The rows of X fall into a few groups, and each row is roughly a mix of its group's hidden directions; some rows fit no group.
X, 100 rows:
[[ 23  30  19  24 -29 -39   6   3  18 -32]
 [-53  34  -3 -24  -2  -4  -8  11 -29 -24]
 [-34  42  -9  32 -17 -24   1  19 -13 -26]
 [  5 -39  -9 -13  -4  -5  25  35  34  36]
 [ 40 -17   9 -16  -1  38  46 -11 -16  10]
 [ -4 -42 -19 -19  -6  22 -54 -13  -6  -3]
 [-19  -5   7  33 -19  -1 -62  13  12 -13]
 [ 31  33  -3  46  -3  -7   8 -22  -2 -37]
 [-20 -17 -16   9 -10 -22  27  25  51  26]
 [ 42 -38  -2   0  16 -18  18  16  32  28]
 [ -1 -27  -7  16 -16  25 -60  -3   9 -23]
 [-29  11  13  31 -28   9 -15  50 -19 -13]
 [ 24 -26  -8 -38  36 -29  -1  26   5  23]
 [ 19 -28  14 -17 -29  51  20  20  -8  18]
 [ -8  -8 -26 -58   8  28  18  23 -17  -6]
 [-11 -38  16  23  17  32 -40  17  23   5]
 [-19 -34  -1 -17   1 -58  -5  26  -5  16]
 [ -9  39  -3  11 -29  31  29 -11  -6 -40]
 [-12  -2 -29 -15  10 -57 -31  22 -14   5]
 [ -1  -6 -12  -6  27 -46  -9  49  12  23]
 [-11 -11  34  22 -18  59   4 -19  11  -2]
 [ 48 -38  23  -3 -10  19 -14 -14  28 -17]
 [  6   5  21 -22 -14  38  27 -25 -44 -17]
 [  5  32  41  11   2 -44  26  24 -12  -6]
 [ -7  22  17  16 -21  32  10 -52  18 -21]
 [  6  22 -33  46 -18  20  -4 -35   7 -21]
 [-49   4  14   6  16  33  -3 -30  35  -5]
 [-41 -15  -6 -23  22   3 -54  10  -2  12]
 [ 40  34  30  11  16  16  39   9 -11 -14]
 [-34  49   3   2   4 -29  17  -3   4 -38]
 [-39  20   7 -29  -8  32 -22 -26 -29 -17]
 [ -9 -22 -16 -14  21  11 -62  17 -15  12]
 [ -3  31  35  21 -23 -27  36 -21 -11 -22]
 [ 32 -28 -37  14 -16  24 -32  10   9  27]
 [-32   9  35  27 -21  10  16 -29  23 -31]
 [  9 -28  -8 -11  14  -7 -56  41   5   6]
 [ 28  -4 -13 -45  -3 -31 -21  34   3  24]
 [  0 -25 -11  14  11 -45   1  32  31  34]
 [-36 -19  -7 -14  12 -33 -32  30  -6  33]
 [-29 -12 -12  26 -20 -45 -38  17  14  -5]
 [ -1  -3  12  36   6 -57 -11  29  11  18]
 [ 12  33 -14  34  17 -30 -26  -9 -28 -29]
 [-10   8  26  -7 -23   0 -30 -31 -44 -32]
 [ -7  15  -1  45  -3 -46  14   5  39  -2]
 [-19  -2  56  10 -11 -12   6 -48  -3  -2]
 [ 26  -9  26  16  11 -46   3  45  -9  12]
 [-11 -33  26 -12  23   1  33  10  22  44]
 [ -9  -7  38  13 -20  60  14 -11  -5  -6]
 [-39 -12 -33 -19 -27  29  14  31   8  17]
 [-14  22  39  25 -17 -10  -6 -16  20 -48]
 [ 15 -13 -24 -29  31 -33 -26  37  -3  16]
 [ 13  29  -4 -12  17 -16   7  60 -29  -2]
 [-31 -44   1  20 -19 -17  17 -12  38  21]
 [-21  24  12   4   0 -13  66 -19   1  -7]
 [-31  16 -27 -17 -21  40  29 -18  21 -18]
 [-17 -25 -21  13 -26  56   4 -24  15  -1]
 [ 25  38   0  12  -2 -45  41  10 -11  -7]
 [-31  10 -20   4 -13   3 -35  31 -49   0]
 [ 63  -3  -5  21  29 -27   4   1  -7 -10]
 [-28  -7  -2  -3 -17 -22  52 -42  -3   8]
 [ 54  -5   0 -39  14  18  15  12   4  30]
 [ -5 -14 -46  25 -11   1   9   8   3  54]
 [ 29  22  16   7   4 -35  20  13 -46 -25]
 [ 32  34  25 -21  32 -14  32   2 -14 -20]
 [-46  -1 -33  29 -38   4 -21  -7  -5 -14]
 [ -4  -8 -17   7   0  21 -67  27  -1  -6]
 [-31  -5 -16  19  34  40 -33 -19   1 -18]
 [-13 -29   0   6   5  53 -19 -25 -12 -34]
 [ -9 -30 -18 -22   2  24 -59   6  18   6]
 [-20 -10  -3  31 -45  -5 -29 -11  28 -32]
 [-34  30 -14  45 -19 -10  -6 -26  24 -13]
 [ 16 -23 -41   1 -19  55   3 -13   6  11]
 [ 12 -27 -37  -4 -11  -6 -53  25  -7  16]
 [-18 -23 -27 -23  19 -16 -32  42 -14  21]
 [ 31  -9 -41  36 -13  -3 -39  13  -8 -14]
 [ 18 -35 -21  -4 -14  28 -48   9  15  23]
 [ 45  22  29 -12  -6 -29  35  16 -15   5]
 [-13 -19 -22 -38  28  12 -51  12  -6  -2]
 [  3 -15 -21 -33  10 -13 -57  27  -3  13]
 [ 26  20   9  26  23 -42 -24   7 -32 -18]
 [  6 -22  11   8 -33  44  20 -21  35  19]
 [-52 -31 -18   0   6  29 -34 -11   2   6]
 [ 56   2  30 -32  23  13  -8  -1 -12 -11]
 [ 27  24  28  26  27  -9 -19  26  39   8]
 [-14 -30  11   4 -26  57  -8 -31  -2  -6]
 [ -4  16  17   9 -16  -4  58 -12  27  31]
 [ 27 -27 -48 -13   1  11 -39  19  -7  14]
 [ 22  24  24 -20  12   2  56 -18 -21  -1]
 [ 19  25  16  -9  17 -56  37  -5  -3   0]
 [ 12  26   2 -36  23  -4 -13  25 -52  -6]
 [ -7 -16   0   8   6  59  33 -31  12   8]
 [-17 -16 -53   2  -9  42  -1 -26  15   7]
 [ -4 -31 -36  17 -29  -1 -49  13   5  12]
 [-19 -26 -18  30  -8  46 -32 -16  19   5]
 [ 19 -20  -4  25 -19  -2  38  16  48  20]
 [  4  16  24   6 -18  46  14 -44 -16 -21]
 [-40  29  -1  24 -38  25  10 -22  16 -17]
 [ 31  26  -4 -22   9 -50  17  28 -15  11]
 [ 11 -42  24 -33  18 -15  -1  26   6  38]
 [ 61  13  -8  23  -3   9  32  -4 -13 -20]]

Here is one row of each group, with its name. Which group are the others in?
[-16  26  22  -8  20   4  61 -21   9   1]
C
[ -2 -25 -54  13 -20  27   8   8  26  23]
B
[-11 -24   6  34 -10   8 -14 -24  57  11]
U

[ 12  13  -2   3 -21 -25  58   4   9  35]
C
[ 38 -30  16  11  10 -18  20  -3  45  24]
B
[ -5 -18  13   5  20 -44  24  18  36  33]
U
[-22   2  22 -32   1 -36 -43  27   6  18]
C
[-25 -24  12   9 -11 -30  -1  39  24  40]
B
[ 18  28  -4 -42  26   8  19 -16 -44  -1]
U
[ -6  13 -14  -8  -4  45 -11 -55  -6 -21]
B
[  0  23  44   4   9  -2  -3 -15   0 -58]
C
[-68 -25   2  -7  -2  19 -11 -18   1  -2]
C
